One turn moves every row onto another: examples first, then more rows asked:
Nuki: [ -9  -7   3 -17 -28   9  14  15   4  -6  -7  15 -26 -26]
luren: [  2 -12  17 -10 -10  16  11  17  -2   7  10  31 -23   4]
namom: [ -3  -2   5  -9 -27  12  20  15  -5  12 -15  19 -17   0]
baz: [  3  -9   7   6  -1   9   4  14   6  12 -12   2 -13 -40]
Disit: [ -1  -2   8   8  23   9  -2  18   6  -9   1   6 -17   3]
zuzo: [  7   4   9  19 -19   3  11   7 -10  -2 -12  -6 -19 -17]
feb: [ -8 -22   7  -8 -10  14  14  14  -5   2  16  21 -25   0]
dudas: [ -7  -5   8 -26 -33  12  -6  13   7  -2  -3  12 -35 -23]
zemi: [ 29  -4  -9 -13  -2  -2  -5  -8  10   3  -9  10 -20  -2]
zud: [ 12 -11   2   9  -6   4 -19   0  16  14 -12  -9 -16  15]
sive: [  6  -1  22  -1   6   8  -1   7  -4   7 -15  -5  -7  20]
zep: [ -4   3   3   9 -24  12 -14   8  -2   3  -5 -21 -39 -15]
Tiz: [ 13 -16  -4 -21  -2   5  -7  11  24  -5  10   0 -28 -24]
tida: [-14  -7   0 -12 -25  15  20  15  -9   9 -11  10 -21   0]
rez: [  1   1  -5 -31   6  13  -8   2   1   1  -3 -10 -38   4]
fidor: [ -3   2  12 -21 -27  13  12  18   6  -2 -11  21 -26 -22]
buzuf: [ 16  -3   9 -29   1  12 -12  18  25   0   5   6 -32 -18]
lebi: [  1 -13  -5 -12 -41   9 -14   2  -2  13  -3  10 -27  -4]
duta: [  6 -17   1   6  15   7   1   0  12  16   8  -6  -8  -2]
tego: [  6 -23   1  -4 -21  12  -8   9  12  11  16  25 -32  -1]
dero: [ -1  17  23   4 -13  16   5  17 -13   2 -14 -10 -29  -9]
dut: [ -2  -7   6  -2  -1  13 -21   6  11  13  -9 -18 -26  18]
ketof: [  3  -7   9 -29   9  11  11  19   9 -10   7   1 -23 -20]
Keze: [  3  -6   6 -19 -36   7  -5  10  10  -1  -5  18 -29 -26]
fasa: [ -4   3  10   6 -33  21  -3  19   4  -4 -17 -11 -12   3]
zulur: [  1   2  13   3 -36  19 -12  14  -1  -5 -15  -9 -11   2]
Fekag: [ -5 -12   9  -8  -6  13 -17  10  -2  10  -2 -11 -25 -39]
rotip: [ 19  -7  15  -2  12   8 -13   0  12  22   6   3  -9   3]
kamo: [  3  -1  17  -9  20  18  -5  10  10  22   4  -4 -17   7]
lok: [  7  -5   6   3  12   8 -31  10  11  -5   8   3 -26   3]
Les: [ 19  -7  10 -21   6   4  11  15  14  -8   3  13 -15 -21]
tazul: [ -7   3  19  -9   4  21   0  24   2  15 -13  -2 -24 -32]
Furop: [  1  -2   8   9  23   8  -3  18   6  -9   0   8 -16   4]
basan: [ -1  -5   4 -20 -38  15 -17   8  -2  16  -5  10 -32   0]
fumup: [ -1   1   8   9 -34  19  -3  17   4  -4 -18  -9 -10   1]
ren: [ -4 -16   7 -15 -17  21 -10  15   9  12  16  19 -39   4]
dem: [ 14  -1  20  -6  -7  13 -20  12   5  17 -10   6 -19 -36]
tal: [ 17  13  14  12 -26  10 -16   9   5  10 -14  -3 -33 -12]
karo: [  7  -7   4   4  12   7 -31   9  11  -5   8   3 -25   2]
pazek: [ 18  12   7 -25   9  11   3   7   7   7 -15  10 -27   8]
Nim: [ -2 -13   9   4   5   4   2   2  -7   1  -9 -14  -7  14]
modo: [ -3 -14   8  -8  16  14 -11   2   4  15  13 -15 -18   1]
mibav: [ -1  -1  11   4 -36  18 -11  13  -1  -7 -13 -12 -11   1]
Netu: [  5 -11 -19 -13   6   2  11  -4   2  -5  -4  -6 -24  -4]

buzuf -> ketof
zuzo -> tal
Now find these:
lok -> Disit
rotip -> kamo
baz -> dem
pazek -> rez
zud -> sive
namom -> basan
fasa -> mibav
fidor -> dudas
feb -> tego

One turn moves every row onto another: examples first, then more rows asked:
depaz: [ -6  23  -5  12   9 -10  14 -36  11   8   3  -2   5   0   7  -1 -16   4]
pilub: [  4  17   1  15 -15 -27  19 -11   0  11  19 -16  -4   5   2  19 -29  20]
tili: [ 20  -3  -8   7  -7 -19  14  13 -16  -6   5  -5   1   7  15 -21 -10  16]
rona: [  0 -11 -16  16 -15 -18  12   7 -19  -3  15  -5  19   3  11 -12  -3  11]
binod: [ 21   8  -3  -8   8  -8  13   4 -22  -7   0  -9 -10   8   9 -15  -2   3]
suvo: [  2  18  -3 -11  12 -11   6 -13 -27   1   9  -3  -2  -1  -8  -2  -1 -14]
zun: [  9   5  -3   0  -4 -27 -11 -15   4 -10  -8  -5   2  11   6  15 -45  -9]
Lav: [ -7  -7   2  10 -32 -31   5 -15  18  -3  10  -8   8  18  -2   9  -2  14]
numi: [  3  10  -5 -10   7  -6   7  -5 -28   0   7 -11   1   6   4   0  12  -9]
lezut: [ 22   0  -3   4 -30 -24   6 -16  11  -5  12 -10  -5  16 -10   0 -25  24]
gopum: [ 23   6  -9 -19   8  -6   5   8 -10   1  -7  -1 -13   5   6 -11  -7   6]
Lev: [ 20 -11 -12  12   0 -20  23   9  -5 -13   6  -7   0   5   2 -17 -20  17]
kibo: [  6  -8 -10   7   4 -32 -10 -22  11 -14  -9   1  20  14  -2  21 -21   7]
Fanu: [ -4   7  -2 -20  11  -5   5 -12 -20   5  -2  -1  -3  -1   1   1   7  -7]
Deti: [ 25  16  -6  -6 -19 -37   3   0  19  -3   3  -2   9   7  -8 -11 -32   8]
Kabi: [ 18  14 -23  12   2  -4  14  -4  22   3   9 -19   2  16   3  15 -18  12]
Povi: [ -8   3   1  -4 -12 -34  11 -25   8  -2  13 -13  24   0 -21  18  -8   1]
pag: [ 19  29  -9   1   8 -25  -2 -10  13  21   9   3   3   4   4  10  -3  16]
gomol: [  8  -1  -1  -7   2 -31 -14  -6  11  -2  -6 -11   3  10   8  28 -28 -12]
zupu: [  7 -12  -1  -2  10 -35  -9 -20   7  -1  -1  -8  12   2  -1  30 -24   1]
Mev: [ 18  16   3 -19   1 -21   9 -13  22  -3  -5 -14  -3   1  -4  -7 -27 -12]
pesi: [ -4 -11  -9  16 -15 -35  13  13 -13   3  20  -3  16  -1   4  -3  -7   9]
movan: [ 30  12 -12 -11 -14  -7  -6 -13  21  -1   4 -10 -10  19  -5  -3 -17   2]
zura: [  5   2 -16   8 -24 -30   9  -9  20 -12   9  -8  29  12 -16   3 -21   8]
dase: [ -8 -13 -14  11 -26 -21  12   7 -17  -2  13  -1  16   5   3   0 -12  18]
runat: [-16  26  -1  16 -13 -24  11  -6  15   3   2  -4   5  21  14  14  -4   3]
veme: [ 20  -8 -17   2 -14 -13  13  15  -9  -5   3  -3  -1   7   6 -13 -23  21]
telo: [-15  -4   4  -1 -13 -16   2 -36  18   7   9 -10   6   2   0   5  -1  -7]
gibiz: [-20   0 -14   7  -5 -12   8  -2 -15  -1  15  -7  18   3   1   3   3 -19]
zir: [ 10   7  -5   5  -7 -39 -15 -17   2 -12  -9   8  12  15   0  14 -33   7]
donu: [ 12  14   2 -19  -6 -17 -13 -25  15  17   8  -4  -6   2  -2   2  -2  -9]
gabo: [-25  -4  -9   0 -10 -11   8  -9 -20   1   7  -2  16   3   1   8   7  -2]
Nivip: [ -2  14   8 -21   1 -29   6 -14  18   1  -1 -15   7   6 -10  15   0 -16]
dunak: [ 25  14  -8  -8  11 -17   9  11 -10 -10  -3   0  -9  15  -2 -11   1   3]
remob: [-10  -2 -11   5  -6 -12   7  -6 -29   2  18  -8  19   0   4   1   8  -3]

Kabi -> pag
gopum -> Fanu
numi -> remob
Now find these:
suvo -> gibiz
Lav -> lezut
Mev -> Nivip
zupu -> kibo

One turn moves every row onto another: examples first, then more rows asked:
Kozu: [  5   9 -18  -5 -11   4   4  -7  -4   5   1 -31   9   3   0  -5  -2   0
  15   4 -10   7 -14  -1  -6  -6 -19 -23   4   9 -31   2  16 -12  -1  12]
bes: [ 12 -13  -6  -9  -8  12  -6 -32 -12  17   5   2  -7  10  15 -16   4  -8
  23  -6 -15   2  12  -1   9 -19 -24   8   0 -35 -25  -7   2  -6  -6  -8]
Sud: [  8  -1 -22  -8  -5   4   2  -8  -6  12  -1 -35   9   7   9  -8  -2 -14
   9   5  -6   5   6   7   6  -6 -21 -22  -3   7 -34  -5  15 -15   5   7]
sesa: [ 10  -8   3  -3 -14  10  -3 -34  -7   6   7   2 -10   7   7 -13   0  17
  27  -2 -22   4 -13  -6  -5 -18 -22   6   9 -33 -23   3   6  -3 -12  -2]
vubi: [ 15 -14   1 -10  -8   9  -2 -29  -4   7   9 -27   0  12   1   5 -14   4
 -12  20   2 -13  -9  12 -24  -2 -21  -7   7  -1  43  -2   3  -9 -24   0]
Tum: [ 14  -2   3 -17   8  -1   4   4 -12  20   7  -4  24  11  17   6  -2 -17
  11   2 -13   2   4  10 -16 -21 -15  23 -11 -25  21  -6  -1   9  -5  -2]
Zelog: [ 11  -7 -14  -4  -5   0   3  -9  -2   6  -2 -41   1   9  10  -9  -6   1
   4  15 -10   2  -2   9   2  -4 -22 -25  -1   8 -35  -1  18 -12   3   5]
bugu: [ 12 -21 -11 -15   3  10   3 -30 -11  17  12 -21   8  15   2  16 -15  -5
 -12  10   5 -13  16  20 -18   1 -19  -5   1  -4  37  -4   0 -16 -14   0]
tigev: [  4 -11 -15  -8  -9   1   7 -23 -17  23  10  -3   0   4   4  -5  -3   0
  -1   6  12  -6   8  -1 -26  24  -5 -19 -10 -50  -4 -11   2 -18  -1  -3]
vime: [ 20 -22   9 -12  16  -8   9   1  -8  15   5 -15  13  18  25   8 -13  -1
   0  13 -19  -2  10  23 -14 -17 -15  20 -12 -25  16  -1   3   7   0  -6]
Vokuf: [ 13 -18  10   7  -7  14   5  18 -31   1   2   5  -4  12  13   2 -11   1
   7  38 -12 -11 -12   7  -3   9 -23 -13  12  -6   0  -3  22   1 -12  -2]
kabe: [  8 -14 -10  -7  -4   9   6 -36 -12   4   8   6  -3  12  10  -7  -4   3
  23 -20 -24  10   0   9   2 -13 -19   9  12 -36 -24   4   2 -15  -3   3]
vete: [ 12 -13  -1  -2 -18  -2   1 -24  -9   8   2 -19 -13   6  11 -28  -1  -5
 -12  18   8  -6 -12   0 -20  23 -11 -21  -6 -47   2 -16   6 -15 -11  -6]
Gizot: [  9 -15   0   4  -3  12  16  14 -35 -12   1  10   3  16  12   2 -14 -13
   5  14 -18   1 -20  22   0  14 -19 -10  25  -9   6   1  18 -14  -8   9]
Bero: [  3   1 -24  -8  -3   3   9  -9  -7   8   3 -29  13   6   3   2  -6  -2
  13  -2 -10   8  -1   9  -3  -3 -17 -22   3   6 -34   3  14 -18   6  12]
dalak: [ 12  -4   4 -13  10  -6  15   0  -9   2   7  -6  22  13  15   9 -10  -4
   9  -7 -24  10 -15  21 -23 -16 -11  23   2 -25  24   5   0   1  -5   7]
zok: [  9  -7  -8 -13  -6  10   4 -31  -8   3  11 -18   9  12  -3  10 -13  -6
  -8   2   0  -5 -12  16 -24   0 -18  -4  13  -3  46   0   0 -17 -22   8]
pivun: [  7  -3   0   1 -10  20   4  20 -37   7   4  17   8   8   8   3  -2 -18
  16  23  -7  -6 -10   1  -2   6 -22  -9  13  -7   4  -8  17  -2 -12   3]
siz: [  8  -5 -11 -16  -6  14  -2 -27 -12  19  13 -13  14   9  -5  15  -8  -9
  -3   7   8 -11   5   7 -23  -4 -18  -4   4  -4  42  -4  -2 -11 -20   3]
bet: [ 15 -14   3  -4 -12   7  -2 -36  -6  -4   0  -8 -15  13  18 -28  -1  -6
  15  -7 -24   8 -13   7   9 -17 -24   8  13 -34 -19  -3   5 -10 -12  -2]
Maf: [ 22 -13  14 -11   7  -8   5   0  -5   1  -2 -22   9  17  28 -12  -8 -19
  -4  10 -20   4 -10  23  -9 -19 -18  22  -4 -24  25  -6   3   6  -9  -3]
san: [  1   0 -15  -7 -15   2   9 -24 -15   9   8  -2   3   1   0 -14   0 -10
   0  -5   8   2 -13  -1 -27  23  -4 -18   2 -49   4 -10   0 -23  -7   5]
larup: [ 16 -17  -4 -13  -4  10  -3 -29  -7  10   6 -28   2  16   8  -1 -11 -17
 -17  15   6 -12   5  18 -11  -2 -23  -5   4  -2  43 -10   1 -13 -21  -2]
pelan: [ 10 -21 -12  -6  -7  -3   9 -26 -14  11   4 -15  -8  10  14 -18  -7 -11
 -14   7   8  -4   7  13 -15  27  -8 -19  -6 -50  -1 -14   3 -24  -1  -4]
kud: [  6 -10  -4  -1 -15  -4  10 -26  -9   0   6 -12  -8   5   3 -16  -7   9
  -7   8   2  -1 -23   4 -31  26  -6 -21   4 -48   3  -5   5 -20  -9   3]
gesa: [  9 -24  -2   3   4  14  14  16 -38   4   5  13   4  17  13  15 -15  -1
   7  23 -13  -7   3  19  -1  14 -19 -11  13  -9  -3   0  19  -9  -1   3]
veluz: [  9   2 -15  -4  -9   0   5 -10  -1  -3  -3 -40   3   8   8 -14  -5  -5
   6   5 -13   9 -17  10   0  -4 -21 -23   7   8 -29   0  17 -16  -1  11]
dov: [ 16 -29   2  -3  -3   5   0 -36  -7   7   4  -8 -17  16  19 -13  -7  14
  14   2 -23   1   7  10   7 -14 -24   5   3 -35 -28   1   7  -8  -4  -8]
sot: [ 18  -4  18  -9   1  -6   4   3  -3   5   4 -14  11  11  17   0  -8   5
   7  15 -21   2 -21   9 -24 -21 -16  20  -4 -22  23   2   4  14 -13  -1]
meri: [ 13 -16   0   1  -4  16   7  17 -36  -1  -2   6   1  16  20  -7  -7 -31
   2  22 -10  -4  -3  17  11  10 -24  -9  15  -8   4 -11  18  -9  -8   1]

dalak -> vime
san -> pelan
Now find these:
kabe -> dov
Bero -> Zelog
meri -> Gizot
vubi -> siz

One turn moves every row onto another: examples first, then more rows asked:
tetof: [  1   3   0 -17  24  -7  -3 -19  -1  -3  -4  -4   3]
Nefuf: [  2  -7 -22   7  -4  19  15  -8  12   5  -8   0   7]
Levo: [ 11 -12  -3   1  -4  22   9  -6 -19  -9   3 -13   0]
Fuzom: [ 13  -5  -6   4  -2  17  12 -12 -15  -4  -3 -21  -6]
poge: [ 20 -17  15   8  -3  -9  -7  -6   0   1  -2 -14   7]
vof: [ -1 -14 -19   4  -5  22  11  -8   8   0  -8   7   7]
senu: [  8  -6 -13 -14   7  19  19  -1  -7  -6  -5 -15   3]
fela: [-13  -2   3 -13  -8 -16   1 -17   6  20   3  15   8]
kaz: [11 -7 13  5  3 -3 -2  6 -2 -3 16 -7 22]
Teb: [-15  18   7  -9   4  -3  -4  23   0   9   2  12 -12]
pigon: [ -2   8  14  -1  -2  -6  -5   8 -12  11 -15   2 -31]
pedar: [ -2 -13 -16   8  -8  25   5 -14   1  -2  -3   8   4]
Teked: [ -8  -6   5  -9 -13 -18   2 -18   8  23  -2  11   5]
gini: [ -5  -7   8  -2 -18 -18   2 -14   8  24   2   8   8]
kive: [ -9  18   8 -11   7  -2   5  27  -5  10  -1   6 -13]
dimol: [ -8  -3   8  -2 -17 -15   2 -10   5  22  10  11  13]
dilaz: [  0   6   3 -11  20  -1   0  -3  -3  -6  16  -1  19]
nevi: [ -2   4  16  -3  -5   0   1  34  -7   8   0   7 -10]
Ropud: [ 11  -2 -12  -5   5  15  18 -10  -8  -2  -7 -22  -4]
guku: [  2  -3  20   3 -11  -2  -6  22 -11   9  -9   4 -22]
daku: [  1   0 -20  15  -5  19  13 -15   7   6  -3  -2   3]
Ziv: [ -8  20   7  -9   9  -5   2  11  -8  12 -10   2 -25]
Kosi: [-13  -1   6  -8 -11 -14   2 -12   4  20  11  15  13]
noz: [ -4   6  12  -1  -5 -10 -10   9   1  13 -17   4 -29]
pusu: [ 13 -11   7  -5  10 -12  -6 -21   1   0 -14 -11  -4]
luvo: [  7 -13  -7 -10   1  23  13   1 -14 -10   2 -10   6]
Nitav: [ -1  -5 -17  16  -8  23   7 -18   0   1   0   3   2]
tomu: [ -8   9  15   2  -8  -2  -6  29  -1  10   5   9 -10]
kobun: [ -1   2  17   7 -14  -7 -10  21   0  12  -7   4 -20]
Mirar: [-13  17   5 -10   6  -7  -6  10   1  11 -11   9 -25]

Levo -> luvo
Nitav -> pedar
guku -> nevi
Now find these:
tetof -> pusu
tomu -> Teb
fela -> Teked

